Read these off the matrix that follows.
1) Read off the 3rd entry on the main diagonal.
2) Read off the 5th entry from the end, reading row by row.
3) Read off the last entry, reading row by row.
4) Read off the entry just left of the centre entry.
5) Read off the third entry on the diagonal from the top-right corner.
6) Read off the entry directly below 65.
7) Read off the last entry in the row that holds the largest entry.
8) Read off the fifth entry, reading row by row.
[[88 44 87 65 61 91 28 96 39 33 39 32 37 45 47]
 [93 75 93 96 73 60 25 99 81 94 80 49 66 88 36]
 [88 44 23 29 85 25 43 33 62 89 79 23 68 83 68]]
1) 23
2) 79
3) 68
4) 25
5) 68
6) 96
7) 36
8) 61

Questions about the grid below.
1) The smallest entry in the last column?
2) The maximum?
3) The entry just left of -0.1?
4) The largest entry in the last row?
5) The top entry of the column that holds the smallest entry?
6) The last entry, reading row by row?
7) The 4th entry, reading row by row?
8) The entry just left of 0.9?
-0.7  -1.3   2.1  -0.5  -0.8  -1.0  -2.6  -0.9
 0.5   1.1  -0.9   0.9  -1.2  -0.8  -1.2   0.3
 0.1   0.4  -2.0  -0.3   1.1   0.3   2.4   0.6
 0.0   1.1  -2.1   0.7  -1.6  -0.2  -1.2  -0.1
1) -0.9
2) 2.4
3) -1.2
4) 1.1
5) -2.6
6) -0.1
7) -0.5
8) -0.9

W = ((10, 402, -240, -201, -120, 406, -39, -391, -127, 172, 220, -246, -118), (-350, 191, -5, -391, 18, 102, -32, -5, -223, 23, -55, 2, -227), (-314, -233, 90, -297, -179, -380, 47, -206, -710, -142, -75, 95, -182), (-68, -248, -194, -392, 54, 47, 169, 239, 180, -241, 28, -99, -117), (-388, -109, 32, 423, 47, -156, -283, 110, -66, -350, -130, 42, -414), (-2, 114, -150, 739, -209, -122, -126, -240, -233, -528, 241, -373, -330), (-83, -570, -215, 95, -199, -211, -141, -529, -245, -28, 120, -41, -171), (-233, 68, 30, -186, 52, -57, -62, 263, 9, -166, -226, -7, -135))
Which number is the maximum?
Answer: 739
The entry just right of 241 is -373
Which number is the entry just right of 28?
Answer: -99
Which number is the entry just left of the largest entry?
Answer: -150
Which number is the smallest entry?
Answer: -710
Which number is the entry just left of -223?
Answer: -5
The entry just right of the largest entry is -209
Which number is the entry just left of -528?
Answer: -233
Which number is the entry just left of -297?
Answer: 90
Which number is the entry just left of 120?
Answer: -28
Which number is the entry just right of -194?
Answer: -392
The entry just right of 30 is -186
The entry just left of -120: -201
Which number is the entry just left of 239?
Answer: 169

275,545,520,492,534,617,444,428,526,503,628,474,630,511,499
445,406,789,529,461,417,507,429,641,452,570,188,418,643,505
300,587,607,456,441,574,418,568,520,545,617,498,533,470,439
534,370,728,540,525,443,531,414,668,456,475,292,366,589,487
517,400,753,529,483,428,605,486,599,340,524,303,452,659,498
294,621,658,469,462,439,477,577,578,537,563,321,535,521,443
511,383,713,483,589,499,527,411,687,449,488,311,352,565,448
464,516,730,521,625,443,497,536,483,361,726,432,610,628,482
497,387,804,547,460,402,549,431,652,406,541,229,402,650,529
229,563,594,501,560,541,460,443,568,447,726,420,627,526,497
381,641,645,626,560,419,420,461,474,481,875,400,683,551,561
579,371,750,579,478,378,622,436,615,380,470,329,418,649,566
582,373,637,481,611,522,559,410,665,463,450,347,308,527,456
330,519,714,532,543,437,477,496,494,439,768,334,550,611,420
229,534,641,450,581,564,471,473,536,471,700,405,545,508,408
Rows and columns are numbered from 1.
Read off the entry in row 3 and column 1.
Answer: 300
The entry at row 1, column 1 -> 275
The entry in row 3 and column 2 -> 587
The entry directly above the centre entry is 411
The entry directly above 564 is 437
Read off the entry just left of the centre entry.
Answer: 497
Read off the entry directly below the smallest entry.
Answer: 498
The entry in the bottom-right corner: 408
The entry just right of 551 is 561
The entry directly above 414 is 568
The entry directly above 537 is 340
Read off the entry just right of 658.
Answer: 469
The median entry -> 501
Read off the entry in row 1 and column 3.
Answer: 520
Read off the entry directly below 464.
Answer: 497
Read off the entry just right of 381.
Answer: 641
Read off the bottom entry of the column that holds the largest entry.
Answer: 700
The entry directly above 507: 444
Read off the maximum.
Answer: 875
Read off the entry in the bottom-left corner.
Answer: 229
Read off the entry in row 2 and column 1.
Answer: 445
Read off the top entry of the column that holds the largest entry.
Answer: 628
Read off the entry just left of the largest entry.
Answer: 481
The entry directly below 486: 577
The entry just right of the largest entry -> 400
The entry just left of 380: 615
The entry at row 1, column 2 is 545
The entry just left of 532: 714
Read off the entry in row 2 and column 3.
Answer: 789
The entry directly above the largest entry -> 726
